One turning vector, and how many steps it has turned
The counts run from 0 to 425.
[ 22  22 -21   2  20  -6 -11  -2  15 -12 -35 -30  26  24 -61  36 -25 -31
  11  41   7   7  21 -39  28  -2 -31 -15  -9 -22   4  12   6   6  -4  32
 -34   8 -28   1   1 -38  26 -16 -33  26   6  19  31 -12  18   7   6  32
 -12   3  22  26 -26   1 -52 -15 -10   6 -42  18  -9   5   1  -4 -24  37
  12 -10 -17   1   2  27   7  11  43   0   4  14 -29 -41 -19]	41
[  5  -8   0  24   1   7  17  18  19  -4 -56 -26  11  34 -23   2 -34 -16
  28  -3   8   9  14 -33  49   3 -16 -29 -14 -29 -11  -9  -3  22 -14  25
 -34   9 -31 -20   8  -8   6 -13 -35  44  15  12  15  -9   8   0  -4  58
 -13  -9  39  11 -30  -6 -47 -11 -16 -18 -11  -2  -8  20  20   0 -19   2
  -2 -17 -19  13   7  27  11   9  52  47  15   4 -34 -33  -6]	390
[ -3  15  28  11  33   5 -17  -5   2 -11 -49  -6  52  47 -21 -16  14  -5
  33   4   0 -20  -7 -23  23  24 -13 -37   6 -44  13  15  -1  31 -21  20
 -50  23 -28   7   6 -17 -11  -4  -2  40   4  18  17 -20  -9  -3  23  31
  -8   6   9 -22 -18  -2 -32   0 -25  -1 -21  -6  10  27  19  20 -40  -2
  13 -35 -31  12   6  26   5   0  57  11  -6  25 -48 -19   1]	159
[  7  17  -2  -3  37 -22   5  12  12  -6  -9  23  45  50 -46  -5 -10 -32
  12  30 -15 -11  -6  -9  40   5  -4 -12  -5 -31 -14  12  25   3 -14   7
 -24   5 -29 -33   3 -48  35   3 -14  33  14  11  14  -9   6  10  -1  24
 -25  -4  17   4  -9  28 -44 -11   0  -3 -15 -10 -26  23 -13  -1  -3  17
  23 -32 -11  38 -14  54  13  -1  44  -3  -7  23 -42 -28 -30]	313
[ -9  21   4  -4  35  -8 -15 -22 -11  -7 -55  -7  53  24 -13   9 -27  -3
  18  25  16   8  12 -42  14  -7 -15 -28   0 -48  -1  -6  -5  39   2  38
 -32  41 -31  -9   3   6   9 -17  -2   7  10  13  18 -13  31   6  23  27
  -8  19  30 -21 -25 -16 -49 -26 -19 -12 -25 -11   7   1  25   6 -31  15
  10  -9 -51  -3  -1  16  -2 -14  53  14  19  11 -31 -31   6]	204
[-14  27  12   1  30 -12  -9 -20 -16   1 -44  -9  51  31 -20  -8 -28   1
  14  22  11  -3 -10 -38  15  -9  -8 -27   9 -46 -11 -11   3  27  -8  38
 -40  43 -30 -11   0   7  11 -16   1   6  14  17  15   8  22  -1  16  35
 -10  28  22 -18 -12  -3 -47 -24  -1  -6 -14 -13   2   2  32  23 -28   0
   7 -13 -45  -9  -5  19 -13 -17  61  19  23  14 -31 -41   4]	205
[ -4   6 -19  -7   8 -24  15  -6  15   5 -28  -3  40  15 -49  -4 -35 -25
   2  36   2  22 -21 -50  36   9 -11  -4 -14 -33 -39 -30  10  18 -11  33
 -17  28 -30 -25  11 -40  32   0 -24  29  23  -9   9  -6   8   7   2  28
 -18   4  35  -1  -4  33 -39  -9   7 -27  -8   7 -15  11   1 -17 -25  27
   7 -25 -32  16 -11  31   2  -6  50  16   8  -4 -35 -41 -19]	15
[  0  15   2   5   0  -9   7  17  12  -1 -41  -5  28  33 -10  -8 -30 -24
  45  10   8   5 -13 -41  30  22 -16 -35 -13 -27   2  11  12  39   1   3
 -31  22 -37 -17  19 -23  19 -19   7  28  27  16  11  -8  15   3  -9  43
 -52   0  28  -9 -34   4 -22  -3 -32 -19  -8  -7 -16   6  -9  16 -12  12
   1 -40 -27  42   0  34  20   0  43  26   7   4 -58 -14 -15]	153
[  9  27  10  13  16 -21  -8   8  13  -7 -17  11  49  44 -32  -8 -14 -34
  31  11  22 -10 -13 -24  40  -6   8  -8  10   2 -25  -3  -1  28 -17  12
 -27   9 -40 -24  -8 -25  16   2  -9  22  21  -3 -11 -19  22  -6  10  53
   9  24  15 -16 -21  14 -23  -9  -1  -4   8   5 -12  27   5  20 -17  -7
   5 -17 -33  16 -24  37   0 -20  70  14   4  11 -55 -27 -10]	221
[ -5  -9  -3  -6  18   7  11 -11  -5   4 -31  13  45  45 -22 -27  -8 -11
   1   8 -10  12 -16 -38  33  11   7 -15 -15 -37 -26  -6  14  23 -26  30
 -23  18  -5 -36  19 -23  23  11 -17  38  25  -1  12 -11   6  27  -7  35
 -22 -14  28 -15 -17  39 -38 -21   0 -28   3 -18 -19  20  -2 -20 -14  19
   7 -28 -16  35 -12  29  18   3  52  19  -2   4 -37 -31 -19]	116
[-20  11   8   7  28 -10   2  -5  -2  12 -31  -8  42  21 -29 -11 -19  14
  20  15  -4  15   4 -44  11  10 -12 -52  -9 -67 -11 -11  10  19 -12  41
 -32  26  -7  -4 -22 -24  10   6 -24  23  16  24  27  -5   3   0   8  37
 -23  -9  27   0 -32  18 -48 -30 -22 -26 -14  -3  -9  20  11  -6 -36  12
  -1 -33 -28  31  -2  -4  -9  11  36   7  25  -2 -35 -31  -8]	366
[  9 -10  -7   9   8  -5  14   4  37 -23 -43  -8  13  44 -34  -6 -16 -19
  -5  25  16  -8   9 -22  46 -16 -17 -11 -15 -19 -29 -26 -14  17 -23  42
 -32   8 -30  -2  15 -11  19  -8 -29  44  18   0   8 -14   1  -2  20  36
   8  -3  28  -5 -16   2 -43   4  13   4 -28   8   6  23  34  -8 -18  18
  14  -9 -18  -9   0  45  11   7  74  18  -2   7 -20 -51 -18]	35
[-10  12   9  16   3   7   2   6  13   2 -57   4  38  40 -12 -16 -24 -14
  30  14 -22   3   4 -29  29  22 -22 -32 -12 -57 -10   4   8  34 -10   6
 -25  26 -26  -4  11 -24   1  -8 -11  37  17   8  12 -16  -4   3  -9  38
 -20  -7  29 -14 -17   0 -35   8 -28 -10 -15 -14 -11  18 -10   1 -30 -12
  27 -49 -38  20  -5  23   6   4  36  25  16  18 -45 -16   4]	411
[ -3  20  18   4  28 -26  16  11  18 -11  -8 -18  27  32 -47 -16 -25  -8
  30  15   9 -19  -2 -27  37 -13  23 -16   1 -28 -28 -42  17  12 -19  36
 -27  14 -23 -16 -14 -24  10   5 -31  21   7  12  19  -9  10 -17  27  31
  22   9  32  -3 -15  14 -59 -27  -2 -14 -25   3  -4  15  18  16 -32  -2
 -10 -17 -23   9 -10  21 -14  -3  62  25  17  13 -25 -38  -1]	231
[ 21  21   8  10  31 -30   0  20  20 -36 -20 -13  15  47 -38   9 -13 -25
  29  28  23 -16   5  -6  26 -18  -8 -34  -2 -23   6  -8   9   8   5  15
 -58  13 -40   6  -6 -18  25 -29 -10  34  10  31  15 -12  19 -26  16  42
 -12  17  14   8 -25 -15 -42 -17   3  12 -28  -2 -11   8  23  23  -6  10
   5 -19 -26  13   1  50  -4   6  58   0   3  23 -34 -24 -33]	291
[-22  17  28   4  16  -1  11  -3  -6  -1 -27   5  45  43 -13 -44 -16  -7
  23   2   4  -9 -14 -28  32  21   0 -26  -1 -44 -35 -11  19  23 -11  15
 -32  23 -42 -30  19 -16  25  10  -6  10  30   9  16   9   2  15  17  47
 -22   4  23 -10 -22  27 -45  -4 -14 -18   2 -25 -11  -5  12  21  -3   6
 -12 -45 -11  21   3  25   8   4  48  23  12   4 -44 -40   2]	150
[  0 -20  -6  14  12   1   1  10   9 -12 -39  -1  17  40 -29  -7 -13 -15
   9   5  10 -14   8 -36  55   6 -13 -21 -10 -34 -13   2  -4  34 -36  24
 -22  15 -31 -18  33 -10  16  -5 -18  45  20   5  11 -16  -9  22   2  43
 -11 -22  25 -11 -37  17 -31 -11   0  -6 -12 -20  -1  37  42  -1  -9  14
   6 -25  -9  31  13  37  24   3  74  22   1  -5 -25 -34 -25]	354
[ -2  21  -5   6   9 -16 -19  16   7  -3 -27  10  50  22 -17 -10 -26 -13
  29  21  10   7 -19 -45  32   6 -11 -24  -4 -16 -26   2 -13  43  -5  31
 -14  33 -39 -12   5 -28   0 -10 -11  34  19  -8  -6 -33  15   2  19  32
 -11  18  27 -29 -21  15 -18   0 -30  -8  -4   3 -10  24   0   4 -24  -4
   4 -35 -39  25 -10  22   5 -10  66  22  10  -2 -56  -9   2]	219
[ -5   1   9   7  26  -2 -16  13  17 -17 -32  -8  30  34 -23  -3 -27  -3
  31  18  -3 -22  22 -35  29  -6 -23 -29 -21 -37  -3  19   7  29 -10   9
 -22   6 -33  -9  16 -33   0  -8 -18  30  26   6  21 -26   8  17  23  28
 -42 -31  11  -7 -37  -2 -31  -9 -32 -18 -31 -18  -3  12   9  -4  -8  33
  10 -32 -12  44  11  48  38  16  37   2   7  -7 -25 -21 -35]	350
[-12  14   7   2  22   7  -2 -15   1 -11 -62  -1  65  21   0   0 -25 -17
  32  18   4   5   2 -39  17   4 -23 -37  -5 -34   6  17   8  29  11  12
 -37  21 -33 -22   5 -12   9 -12   6  14  20  14  21 -13  35  17  -5  29
 -44  -3  24  -6 -21  -8 -36 -19 -29 -28 -11 -12 -17  -3  -1   5 -12  30
   9 -22 -32  24  -8  37  14   1  30  13  11  13 -58 -22 -16]	406
[  1  10   6 -14  27   9  -9 -17   1  -6 -44 -42  33  40 -43  14 -17  -3
  35  13  -4   7  22 -39  18  16 -23 -23  -5 -49   8  14   4  25  -9  36
 -50  23 -14   3  14 -19   3 -16 -14  34  13  25  41  -4   6   5  17  35
 -27  -7   5   3 -30  -7 -56 -15 -32  -9 -37   6   7 -13  19   9 -35  29
   3 -12 -28   7  12  28  11   7  39  18   8  26 -30 -26  -1]	396
[ -4  10  -7   2  24 -15   9 -16  -5   0 -37  24  43  56 -33  -7 -30 -20
 -24  32  -8   0   9 -19  38   5 -31 -23  -6 -52 -27   3   6  19 -13  25
 -27  29 -42 -13  11  -7  32   3 -16  14  29  -2   9   7   2  15  -8  30
 -23   0  19  -4  -9  20 -53  -8  22  13 -11 -17 -21   7  13   2   0  10
  38 -43 -16   2  -6  27  10  -2  48  -6  12  13 -33 -46 -24]	308
[ -5  16 -25  -3   5 -28   5  -4  24   7 -25   2  47  14 -40   3 -32 -26
  15  42  12  27 -22 -55  19   3 -15 -24 -29 -32 -37 -19   9  24  -3  36
 -17  37 -21 -11   2 -39  27  -8 -18  24  30   3   5 -12  19  -2  -4  32
 -32   6  26  -2 -10  21 -26  -8  -9 -12  -1  21 -20   8 -10 -11 -29  22
   0 -29 -33  24 -13  31   0   1  43  21  12   4 -42 -26 -26]	16
[ -8  -2  10   2  19   5 -14  -4  11 -15 -55  -2  46  18 -16   0 -14  -9
  24 -14  22   4  12 -38  26  11 -23 -21  -7 -18  -5  -2 -25  42 -16  41
 -37  23 -31  -1   5  -7 -11 -14 -15  40   5   9   9 -22  13  16  20  37
  -2   1  38 -24 -34   8 -26 -15 -31 -17 -18   7  16  25  21   1 -37  15
  17 -16 -34  21   5  15   7  -7  62  18  12  -1 -37 -22  -2]	421
[ 11  33  19  15  37 -27 -23  16  16 -16 -10   3  40  14 -45   7  -4 -18
  30   8  22 -25 -12 -15  14   4  -7 -36   3 -14   5   7   0  15  -6  16
 -33   4 -44   0 -25 -45  19  -3  -7  31  22  29  11 -23  -5  -6  13  32
 -22   4  14   2 -41  17 -28 -13 -25   2 -15   6  -7  36  13  17 -12  22
   2 -37 -17  50  -1  26   0  13  55  -4  14  -3 -46 -30 -26]	63
[  8  -5 -16   0  20   7 -22  -5  -8  -3 -39  -4  33  50 -11  -3 -24  -3
   5  26  -4  23  12 -27  25 -24 -26 -48 -16 -50 -12  21  -3  31 -11  51
 -33  17  -7 -12  21 -23  18 -14 -18  25  43  18  15 -21  32  24  -2  31
 -39   8   4  -9 -18   6 -43 -17 -20  -6 -17  -8 -20   3  10 -14  -9  31
  16 -20 -19   7 -12  29   8  10  47  11   2  10 -32 -21 -23]	340
[ -4  -5  14  -2  20  12  -6 -18  13 -23 -57   1  69  29 -30  -3 -13 -23
  16  -9   8  -8  10 -30  43  20 -19  -5   5  -9  -8   4 -15  38 -23  29
 -30  17 -29 -14  14  -6  -5   5 -14  43   2   2   0 -23   7  23  17  32
   1  -7  35 -20 -29  20 -43  -9 -28 -24 -19   6  21  28  19  -3 -22  22
  12  -8 -26  19   2  28  21  -5  62  20  -2   2 -28 -32 -11]	420
[  2  19  -6  -7  23 -25 -12   7  -6  -8  -9  -5  24  39 -35   4 -21 -16
  27  21  20  28  -4 -35   8 -13  -4 -35 -13 -31 -13   1  11  24  -7  49
 -44  12   4 -15  -3 -31  29 -17  -5  29  27  30  31  -5  38   6   4  29
 -46  21  15   4 -35  13 -43 -38 -16 -20 -17   3 -25  -6  15   3  -9  25
 -16  -7 -21  35  -4  29  -2  14  49   9  16  11 -40 -17 -29]	336
[  2  24   8  -6  41 -28   6 -11   6  -3 -22  -9  40  21 -51  -4 -22 -19
  12  36  21  13 -21 -20  23  -4 -11 -22  10 -16 -16  -9  13  -6 -11  36
 -27   6 -32 -15 -15 -26  47  -7 -17   3  26  22  22   0  20  16  15  30
 -26  21  18  16 -27  13 -54 -27  -3  -1  -8  -1 -10   3  34  13   6  33
 -15  -7 -19  17  -6  48   0  10  46   8  22   2 -35 -58 -18]	302
[  3  10  -2  10  41  -6 -13 -20  -5 -10 -40 -29  35  36 -39  14 -11  -2
  28  17   2   1   4 -28  10   2  -8 -39   1 -42  21  26  -4   6  -9  23
 -51  16  -6  -4 -19 -13   6 -15  -2  31  21  41  35 -13  14   1  10  36
 -20   0   4   2 -29 -15 -41 -35 -14  -8 -22   4   1  25  25   5 -37  29
  11  -3 -26  18  -4  24  -6  -2  38   3  13  13 -32 -28 -22]	361
[-18  16   7  -6  25 -28   2 -31  10 -24 -27   2  49  41 -31 -10 -22 -15
  11  40  28  13 -12 -24   6 -18   2 -34 -13 -47 -31 -25  -3  12   4  38
 -55  31 -21  -5 -17  -9  21  -4  -2  24  10  18  10   3  31  -4  18  20
 -21  24  11 -17  -8  -7 -48 -33  13  -8 -24  12  -1  -1  19  16 -10  22
   4 -12 -33   2  -9  40  -5  -3  53  -5   5  25 -26 -32 -21]	271
[ -9  -4  32  25  15  -3  15  11  13 -19 -44 -11  22  53 -13 -26 -14   0
  30 -15  27 -19  11 -14  41   0   7 -35   5 -28 -22 -23  -3  13 -18  26
 -41   3 -32 -10   2   2   6   6 -23  29  29  19  17 -14   2   5  17  52
   7  -2  28  -4 -38   2 -52 -16 -13 -15 -13 -12   8  14  32  14 -10   5
  -9 -24 -13  11   3  32  12  15  65  33   9   0 -33 -42  -8]	388
[ -5  22  35   0  36   0   5 -36 -11   2 -33 -21  57  49 -28 -21 -25  -3
  32  21  -5  -8   3 -25  21  -1  -2 -27   2 -41  -9  13  29   0 -10  16
 -35   1 -19 -20  -2 -26  16  15  -4  -3  37  19  36   8  22  22  16  34
 -22   6  -2  10 -15  17 -70 -15 -17 -18 -13  -5  -9 -18   2  16 -11  29
  -3 -25  -8   9 -14  33  10   6  33   3   1  17 -44 -47  -3]	145
[ -7  17  11 -12  21 -23 -10 -19  20 -21 -16 -31  41  48 -46  -3 -28  -8
  39  27  21   2 -14 -29  28 -29   9  -7  -2 -19 -31 -18   3  15 -13  39
 -33  15 -25 -12   5 -10  18  -5 -19  11  18   8  15  -1  37  -6  33  25
  -5  20   3  -5 -11   3 -57 -27   3  -9 -17   9   2 -15  21  12 -18  26
 -11   6 -25   1 -12  46  -3  -5  60  17  18  15 -21 -49 -12]	236
[  7   2   9  22  20   5   6 -14  10  -9 -46  -1  54  59  -9 -11 -21 -18
  21  12   4   8  -9 -28  37  -5  -7 -32   0   0 -15  23   0  12 -19   6
 -28 -10 -19 -31   3 -23   5   6 -16  38  27  12   6 -19  32  21 -14  60
 -25  -7  12  -3 -16  14 -37 -21  -2 -14   3   0 -25  30 -12  -5 -12  28
  21 -21 -11  21 -29  49  18   2  36  21  -4  12 -55 -35 -33]	121
[ -9  12  -6  -9  19   9   2   3  -9   5 -38 -16  36  14 -23 -10 -20  -4
  21  17   1  23  -7 -55  15  26 -18 -33   2 -48   3  -1  17  28  -3  44
 -34  31 -25 -14  11 -27  25  -9 -12  13  21  17  35 -18  15  22  13  35
 -24  12  43   4 -31  28 -43 -17 -40 -32 -12  -2 -14   0   2   4 -30  14
   0 -26 -26  26   6   1   0   3  39  25  10  -3 -49 -34   2]	401
[ 11  13   8  17  11  10  18  15  11 -14 -48   6  41  33  -6 -10 -43 -28
  32   8   3  -9  12 -19  53 -10  -3 -19   4   2 -14  -3  10  31  -5  16
 -19   1 -41 -32  18 -25  12 -10 -25  20  17   1   3 -16  32  13   0  44
  -8   5  43   7 -17   2 -47 -11 -20 -23  -8  -9 -18  18 -13   2  -7   4
  16 -26 -24   5 -16  42  12   0  46  38   2  15 -50 -32  -2]	187
[ -1  20  36   8  16  -7   9  18  19   2 -26   0  47  51 -31 -22 -20 -13
  44   1  -9 -16 -22 -14  33  26   7 -22  16 -32 -10  -5  16  16 -19   1
 -32  16 -30  -9   2 -25   8   6  -6  39  25  15  13  -6  -8  -5   4  50
 -14   3  14   0 -17  20 -48   7  -8  -1   4 -14 -12  23   3  31 -20 -19
   6 -44 -27  17  -4  37   3  -3  44  20  11  19 -54 -20  10]	413
[ -7  -9  14  13  29  -2  -2   2   5 -13 -21  -1  18  50 -33 -18  -7  -2
  17   4   6 -31  -4 -24  44   8  -4 -16  -9 -38 -17  -7  -3  25 -38  24
 -32   8 -37 -14  22  -8  18   4 -13  32  25   0  14 -11  -6  20  21  46
 -12 -11  10 -20 -29  16 -32 -10   3 -10  -5 -18   9  25  46  10   1  14
   2 -25  -3  35  14  44  24  -4  75   9   1   0 -21 -42 -22]	353
